In the data rows, the value 128 means zero.
Some points, each followed by its number:
[118 163 136 117 109 112 121 111 148 150 156 164 144 196 156 122 132 153
 150  82 109 108  99 141  94  64  82  75 174 150 178 189] 0
[181 154 108 142 165 128 115 156 162 134 109 118 151 115 117  85  99 116
 103 141 177 146 128  96 159 151 164 134 147 131 154  99] 1
[139 135 128 156 133 122 102 132 149 121 135 121 147 106 160 132 122 118
 121 113 122 100 118 120 140 111  96  99 164 129 118 172] 2
[103 127  98 109 131 137 156 163 109  65 106  75 141 129 114 122 105 130
 123  74 115  80 104 127  93  92 119 113 136 103 124 115] 3
[211 164 148 144 108 154 138 123 169 135 139 122 161 139 123  91  83 105
 104 100 158 148 144 118 163 139 111 102 155 120 128 122] 4
[152 174 144 123 143 137 127  89 139 151 145 156 161 147 136 124 145 123
  96 133 168 140 152 123 171 163 137 139  97 159 138 160] 5
[135 105  78  76 121 123 119  94 150 152 163 142 117  92 135 132 149 158
 129  96 148 103 158 184 133 127 121 112 121 133 156 130] 6
[ 78  49  63  75 136 103  98  69 193 171 148 190  87 122 146 107 135 173
 163  99 137 108 129 233 140 109 152 129  74 113 145 132] 7
[107 147 119 147 117 116 117 109 148 135 128 145 149 139 128 104 140 135
 120 101 159 140 124 117 138 128 124 132 145 132 132 149] 8
[118 145 118 123 135 154 143 131 138 126 114 107 144 146 101 117 138 130
 115  88 157 129 109  94 120 121 118 107 158 143 126 108] 9
[123 100 125  93 142  90  75 114 123 165 116  88 156 134 115  89 132 136
 131 104 158 163  98 101 142 143 119  88 172 106 136  77] 10
[165 138 102 144 112 169 147 154 137  96  67  90  74 104  90 149 131 135
 110 105  81 140 105 114 114  84 147 154 181 132 118  76] 11
[158 154 168  96  94 126 144 131 152 180 144 100 124 134 110  85 151 107
  94  98 180 136 149 118 163 152 136 142 146 123 131  91] 12
[177 152 141 121 120 129 166 147  65 142 114 118 153 115 144 138 117  80
 126 224 152 133 163 104 104 121 131 132  83 139 127 119] 13
[116 162 119 108  94 127  99 113 162 160 155 151 164 138 123 104 155 157
 106 120 138 140 118 108 153 132  96 117 132 137 153 152] 14
[136 123 157 139 142 133 104  90 128 113  95 103 106 111 115 139 142 148
 165 118 129 142 129 104 155 106 122 108 139 121 118 116] 15
[139 138  94 118 177 146 112  98 129 132 100 118 137 131 131 116 180 142
 116 151 159 145 125 102 130 113 113 106 182 159 150  91] 16
[171 137 140 168 125 117 116 162 127 105  97  78 150  97 115 147 125 117
 111 114  91 134 144  99 106  88 124 117 123 138 116  69] 17
[  0  96 117 154 147 157 143 172 111  97  96 101 175 150 133 219  19  93
 141  79  64  78 135 255  80 101 111 144  94  61  80 136] 18
[104 151 106 120 109 100 100 110 195 155 131 132 165 160 131 116 200 130
 128  82 132 166 120 102 161 136 112 146 110 110 122 150] 19
[ 63 105 192 190  98  69 169 225  26 174 159 172 109  76 132 175 109 129
  74 255   7 108 111 117  33 171 181 175 171 194 185 255] 20
[109 120 135 160 175 147 153 118  91  80 137 120 140 131 110 169 108 118
 149 132 132 108 127 125  92 103  79  91 178 138 120 172] 21
[178 133  98 119 143 164 107 114 169 130 134 119 134 126 135  90 144 113
 102  98 188 152 123 108 134 141 123  99 160 138 113  99] 22
Which three points above are nearest to each new point by angle? Their numbers follow each, nearest first.
[131 133 156 133  94 146 171 171  81 155 180 154 104 109 117  81 121  90
 135  62  39 122 104 130 140 167 163 142 153 162 154 170] 20 0 12
[140 130 115 179 153 130  91 132 140 109 126 122 126  78 174 143 116 109
 118 119 114  96 117 117 146 117 102 107 161 114 101 174] 2 21 15
[ 91 126 138 160 178 153 162 119  76  58 153 129 145 130 125 183  79 107
 163 117 119  99 126 142  72 102  66  71 172 131 126 201] 21 18 2
[ 86 127  93 106 114 103 112 126 154 120 117 122 172 146 133 126 162 124
 128  78 110 140 112 127 132 110 107 131 108  92 127 133] 19 8 14
[153 141 138 118 104 142 117 166 115 100 114  93  98 144 106 127 154 146
 168 111 119 106 138  95  85 142 152 173 135 124 113  95] 11 17 3
[ 33  42  34  66  71  90 112 105 183 185 185 248  54 149 182 193 138 228
 213 153 101  90 161 255 128 113 154 157  43  99 158 142] 7 6 18
[130 146 198 134 130 120 119 103 182 147 142 170 160 135 125  99 157 147
 112 131 151 168 122  96 162 172 134 144  69 178 164 147] 5 14 19
[201 173 170 136  98 153 139 121 171 170 123 105 143 113 104  62 100 112
 114  80 156 179 147 130 163 156 127 100 176  95 154 132] 4 12 22
[152 139 105 141 135 159 163 146 109 118  77 115  91 112 110 131 138 158
 116 103 106 123 103  78 130 123 119 134 164 109 128  74] 11 9 17
[ 85  83 168 168 122 101  84  82  81  64 120 129  52 112 138 116 154 103
 176 188 121 120 112 102 113 140 118 110 130 118 116 108] 15 21 20
[170 134 105  96 114 122 144 137  91 162 136 153 142 120 166 129 108  89
 121 198 173 143 177 151 107 119 123 134  78 142 134 116] 13 5 6
[  0 110 151 159 111 134 135 166  75  85 115 112 195 156 127 240  24  99
 118  66  61  36 129 243  81  76 110 139  55  46  77 162] 18 3 21
[183 166 136 139  89 116 128 146  71 170 143 122 180 150 159 150  76  84
 131 220 143 122 122 104  98 146 117 105  55 132 134 121] 13 20 5
[171 125 138 139 108 123 133 130  82 135 118  98 137 127 111 129 124  93
 108 170 163 148  94 107 112 125 122 108 110 114 128  91] 13 17 10
[ 78 169 145 159 115  80 192 196  29 161 126 193  71 104 137 139 119 112
 111 253  39  86 116 134  88 183 146 180 118 151 149 226] 20 13 21
[  3   0   0  42  51  78 113 112 193 202 198 255   0 154 210 226 129 255
 234 159  71  53 173 255 119  88 154 157  33  78 147 140] 7 6 18
[133 124 164 144 126 111  91  65 123 111 103 130  70  88  85 143 166 142
 158 108 164 142 137 106 147  87  97  90 178 123 125 104] 15 16 10
[134 137 146 128 133 129 124 142 132 120 109  95 130 132 109 124 153 116
 105 100 149 114 131  86 129 144 128 115 150 143 118 105] 9 12 22
[137 125 145 134 120 131 112  84 123 117 116 119  93 102  87 128 155 137
 135 107 148 142 127 110 151 107 111  99 171 131 140 104] 15 16 10
[167 121 157 145 110  90 132 130 135 118 109 110 103 137 118 158 116 138
 111 134 124 163 134  68  87 110 134 130  92  77 112  90] 17 11 15
[142 139 146 135 109 135 144  99  93 174 146 103 143 142 153 150 103  99
 123 197 107 127 157 128 118 142 128 123  85 134 126 150] 13 20 5
[144 136 163 129 125 113 111 141 136 119 107  96 123 127 115 123 166 115
 106 109 141 114 147  83 142 160 136 125 140 140 118 107] 12 17 9
[ 74 153 169 226 167 149 138 121  76  86 157 175 109 113 191 192  73 157
 137 152 132 132 150 136  89  78  53 113 152 143 152 255] 21 2 20
[  0   0   0  41  77  60  84  72 192 223 221 255   0 203 244 179 119 239
 224 155  76  64 138 255  76  96 171 178  17  56 147 115] 7 6 18
[ 70 114  78  91 128 138 165 159  88  49 101  58 156 131 115 113  92 125
 115  56 109  67  81 143  86  81 104  96 111  81 125 109] 3 18 9
